Here are some points, one per row:
[  7 -53 -21  29  10 -38 -63 -58   3 -16  14 -87  48 -12 -17  36  41 -11  24 -51 -34  34  23 -16 -54 -59  88  35 -50  80 -28   6 -29  -7 -18   0  62  25  35  24  17  19  32 -46 -12   6 -16  46]
[ -13 -118   -7    0   55  -28  -65   28  -15  -35  -39    0  -47   68  -55  -12   48   -1   -5   22   99  -27   14    5  -28  -42  -27  -19   77   -9   -2   34  -15   -3  -19    7   -6   -1  -23  -29    6  -73  -45   43   -8  -42   58   -1]
[-10  20  10 100  20   2  30 -12 127   2  -2 -19  -2 -23  29  15   5 -36  26  34  31 -11 -17 -37 -34  47  59  51  13 -43  -6 -14 -14   2  -5 -36 -33  38  -7 -27 -10  18  -9  38   6 -39  18  84]
[  3   2  30  29  24 -29 -44  10  -6  19 -49 -50  95  13  24  -8 -63 -90 -47  96 -15 -62 -25 -44  11   0 -14  20  -3 -41 -48 -31  26 -31 -41  31 -70 -37  -8  36   2 -30 -22 -33  16   6 -60 -84]
[ -27  -17 -104    8   33   47   -9    6  -10  -44    7   16   -4  -23  -33  -48  -35  -17  -20  -14  -18   32  -55  -12  -26  -12  -47  -20  -29   -3  -11  -25   16  -94   51    6   41   63    4   72   -8   40  -11  122   20  -20  -83  -27]
[  15   53   -7  -23    7  -24   -1   18  -15   -1   10  -68  -10  -13    2   52  -44  -20   17  -52   -9 -127  -37  -24    0  -51  -31  -66  -17  -33  108   26   10  -14   -9   30  -31   79   63  -49  -16   -5  -10  -16  -26   -2   -9   76]
[ 14   9  31  -6   9  30  -8 -31 -90 -60 -16  49 -14 -13  99  46  29 -34  11   6  -2  69  41   5   3  -4   3  49  76 -60 -35  14  46 -19 -29  -8 -18  83  19  -7  54   0   2  26 -11  38 -36  29]
[ 10   4 -44  -3 -17 -28 -10 -11 -15  14  24  58  44 -30  17 -12   7   3 -17  57  89   1  -6   0 -50 -13 -36  -1  28  63  65 -51  45  71  22  15  10  -9 -37  40 -16  28 -98 -33  28 124  14  42]
[  0   2 -17 -75 -25  24 -25 -33  64 -73 -18  31 -47 -52 -42   2  51  24  39  64 -42  -8 -51  15  80 -13  18 -39 -16  17  32  15 -14 -27 -92  29  39 -28 -51 -15  79  38 -24 -10   8  41   6 -20]
[ 61  25 -17 -16  14 -22  83 102  24  34  63 -21  84  14 -21 -51  10  22   9  53   1  62  28  32   1 -22 -50 -34   4  -4 -28  26   2 -35 -25 -11  54  68  47 -13  86  -8  32 -54  -8  -6  36 -16]
[-60 -37  64 -69 -15 -33  17  54 -20  28  21 -58   6  -3 127  -3   2 -18   2 -42  42 -28 -36 -71  21  49  49  -8 -17  56  21  36   7 -40  50  10  27  -9 -75   7  55  -1  25  22  21 -24   7 -31]
[ 27  43  -1  46   8  37 -54  12  30  16  17  26  -7  84  54 -23 -27  13 -24  17 -15 -34  77  49 -26  10  60 -56 -47 -43   8 -15 -13  21  70  34 111 -29 -33 -70  35 -57  44   0 -18  37 -76  -9]
[  34   18   -5  -13 -125  -35    8    2  -26  -11  -35   44   -2   67  -45    0   20   34  -60   27   58  -42  -33   23   33   43   45   77  -12   29    6    4  -10  -66   20  -32   44    3   40   46  -13  -22   52  -45  -71  -48  -14   43]
[ -33   20  -56  -69  -38   -5   33   43   80  -29  -41  -16   29   38   -3   25  -34  -14  -23 -109   10    4   10   54  -18   69  -19   21   22   35    5  -25  -34   97  -66   23   -6  -11   52  -33   18  -27    5   16   53   10  -41  -32]
[ 24 -19  38  39  30 -52 -14 -60   9  18 -10  -2   7  -2  24 -64  48 -20  17 -80 -27  74 -57  36 -16  -4  -1  13 -16 -62 106 -47  61  19   7 -13  -2 -33  42   3   7  -3  24 -19 -86 -30  25 -87]
[ 77  68  44   6  17 110  13 -55 -36  15  35 -55  20  -6 -50 -44 -36 -25  20 -40  52  12 -60  23  11  11  -3   0   5  54 -17  -9  30  33 -40 -81  12 -46 -54 -24  16 -88  23  -8  28 -29 -29  18]
[ -38  112 -117  -10   45  -68   38  -26   -1   15   32  -31    6  -26   43    5    8    4    6   21  -10   26  -14  -11    9    8   39  -18   53   34  -27   72   19  -55    4   16  -18 -100   47  -24  -82  -65    0   18  -36   15   12  -18]
[ -1 -38  46 -18   7  33 -10  -6 -57   6 -10   2  10 -73 -60  58  28 -53 -37  26 -12 -16  81  42  -1  80   9 -15 -67  12  -3 -27  40 -26   3 -19  32  21  31 -61 -71  51  27  65  -3  31  65 -38]
[ 23 -13  14  72 -30  -9  15   4 -15 -30   7  43  12  22 -14 -61 -36 -19  -7 -45 -51 -14  -6 -46  50 -61 -22 -13 127  35 -10 -24 -44   5 -34  -3  35 -18 -21 -14 -38 105  72  26  37  42  55  -7]
[ -16    6    9   19   42   46   78  -69  -24  -22  -47   27  -13  -12  -12  -20   57   43  -60  -46  -16  -21    0  -71   -9   12  -73   47  -64   -9  -14   17 -127  -19   48    8    0    8    3  -13   10  -24  -38  -51   18   62   45  -10]
[-43  -7  15 -10  25 -10   9  64  -3  15 -30  87 -69 -33 -27  53 -99 -46  40   9 -21  14  29   3 -30 -90   7  22 -46   1   4 -23 -22   7  -9 -68 -11 -14 -20  96  -1 -71  27  -1 -19  30  65  -8]
[  1  -3  39 -16  21  23   0  20   4   1  10 -48  15   1  47  30 -29 127   6  -9 -23 -34 -55  46 -24 -20  32  23  22 -12 -50 -85  23 -18 -18  22 -51   2  10  -8 -52   1 -20  15  -8   2  15 -29]
[-17 -18  79   6 -63  -1  45 -25 -11  -4  12  14 -84  40 -61  21   0 -41 -15  50 -29  70 -13  -6 -37 -22 -18 -42  -6  71 -28 -23  -4  -1  47  86 -86 -22  30 -44  32  33  -5  23 -19 -19  -7  30]
[-31  32 -14  35 -36 -47 -73   8 -41  77  17  33 -37 -36 -54  12  36  21 -89 -25 -13  32   2   2 -13   4  49 -15   6 -76  10   1   1  -3   6 -56 -68  14 -35 -14  40   7 -20 -28 127 -43  34   3]
[ 57 -29 -12 -47  53  48 -57  -4  44  26  -7  60 -36 -32  85 -52 -14   1 -43  -9  21  17  30  49  64  -9 -76  -8 -45  27 -47  29  -5  16  -1  26 -32 -23  10 -10 -48  68 -13 -53   4 -55  15  55]
[-24 -68 -53   0 -55  54  22  10  -1  68  31  -3  48  88 -16  39 -29  27 107 -41 -22  22  21 -39  36  10  -6  37 -39 -54  18  41  36 -34 -26 -17 -29 -54 -27 -39 -15  29 -44 -13 -12  16   1  44]
[ -5 -24 -26  -4   3   2  39  27 -57  32  -4  27 -14 -22   1  -6  13   4  21  57 -34 -26 -48 -48  47  29  40  -1 -19  -1 -41  23  -7 127  15   3  34  44  15 -11 -19 -11 -12   7 -50 -65 -25 -23]
[-23  22  46 -13 -50 -27  19  30   1 -19 -50 -32  17 -70 -35  17  25  -7  56  19  16  10  66  62   4 -35 -33  -3  50 -48   2  16 -47  -2  94   9   0   0 -85  21 -78  21 -24 -25 -16 -40 -84 -26]
[-12   6  37   3  29   1 -17 -48   6 -41  57 -29 -53  50 -16  -5  22  40  46   4 -27 -23  91 -18  -6  85 -41 -36   7 -17  10  36  25  32  -5 -12 -39 -14  30 127  10  29  30  16  33   2   9  -5]
These points spread out most along one direction. How far along it is each point below, from 0 to 99? 50 is the average, and the first point above lies past it. One standard deviation of the points above along it is 16.
[  7 -53 -21  29  10 -38 -63 -58   3 -16  14 -87  48 -12 -17  36  41 -11  24 -51 -34  34  23 -16 -54 -59  88  35 -50  80 -28   6 -29  -7 -18   0  62  25  35  24  17  19  32 -46 -12   6 -16  46] 59
[ -27  -17 -104    8   33   47   -9    6  -10  -44    7   16   -4  -23  -33  -48  -35  -17  -20  -14  -18   32  -55  -12  -26  -12  -47  -20  -29   -3  -11  -25   16  -94   51    6   41   63    4   72   -8   40  -11  122   20  -20  -83  -27] 39
[ -13 -118   -7    0   55  -28  -65   28  -15  -35  -39    0  -47   68  -55  -12   48   -1   -5   22   99  -27   14    5  -28  -42  -27  -19   77   -9   -2   34  -15   -3  -19    7   -6   -1  -23  -29    6  -73  -45   43   -8  -42   58   -1] 31
[-31  32 -14  35 -36 -47 -73   8 -41  77  17  33 -37 -36 -54  12  36  21 -89 -25 -13  32   2   2 -13   4  49 -15   6 -76  10   1   1  -3   6 -56 -68  14 -35 -14  40   7 -20 -28 127 -43  34   3] 33
[-12   6  37   3  29   1 -17 -48   6 -41  57 -29 -53  50 -16  -5  22  40  46   4 -27 -23  91 -18  -6  85 -41 -36   7 -17  10  36  25  32  -5 -12 -39 -14  30 127  10  29  30  16  33   2   9  -5] 38
[-10  20  10 100  20   2  30 -12 127   2  -2 -19  -2 -23  29  15   5 -36  26  34  31 -11 -17 -37 -34  47  59  51  13 -43  -6 -14 -14   2  -5 -36 -33  38  -7 -27 -10  18  -9  38   6 -39  18  84] 57
[ -38  112 -117  -10   45  -68   38  -26   -1   15   32  -31    6  -26   43    5    8    4    6   21  -10   26  -14  -11    9    8   39  -18   53   34  -27   72   19  -55    4   16  -18 -100   47  -24  -82  -65    0   18  -36   15   12  -18] 78
[  15   53   -7  -23    7  -24   -1   18  -15   -1   10  -68  -10  -13    2   52  -44  -20   17  -52   -9 -127  -37  -24    0  -51  -31  -66  -17  -33  108   26   10  -14   -9   30  -31   79   63  -49  -16   -5  -10  -16  -26   -2   -9   76] 67
[ 61  25 -17 -16  14 -22  83 102  24  34  63 -21  84  14 -21 -51  10  22   9  53   1  62  28  32   1 -22 -50 -34   4  -4 -28  26   2 -35 -25 -11  54  68  47 -13  86  -8  32 -54  -8  -6  36 -16] 65
[ -33   20  -56  -69  -38   -5   33   43   80  -29  -41  -16   29   38   -3   25  -34  -14  -23 -109   10    4   10   54  -18   69  -19   21   22   35    5  -25  -34   97  -66   23   -6  -11   52  -33   18  -27    5   16   53   10  -41  -32] 69
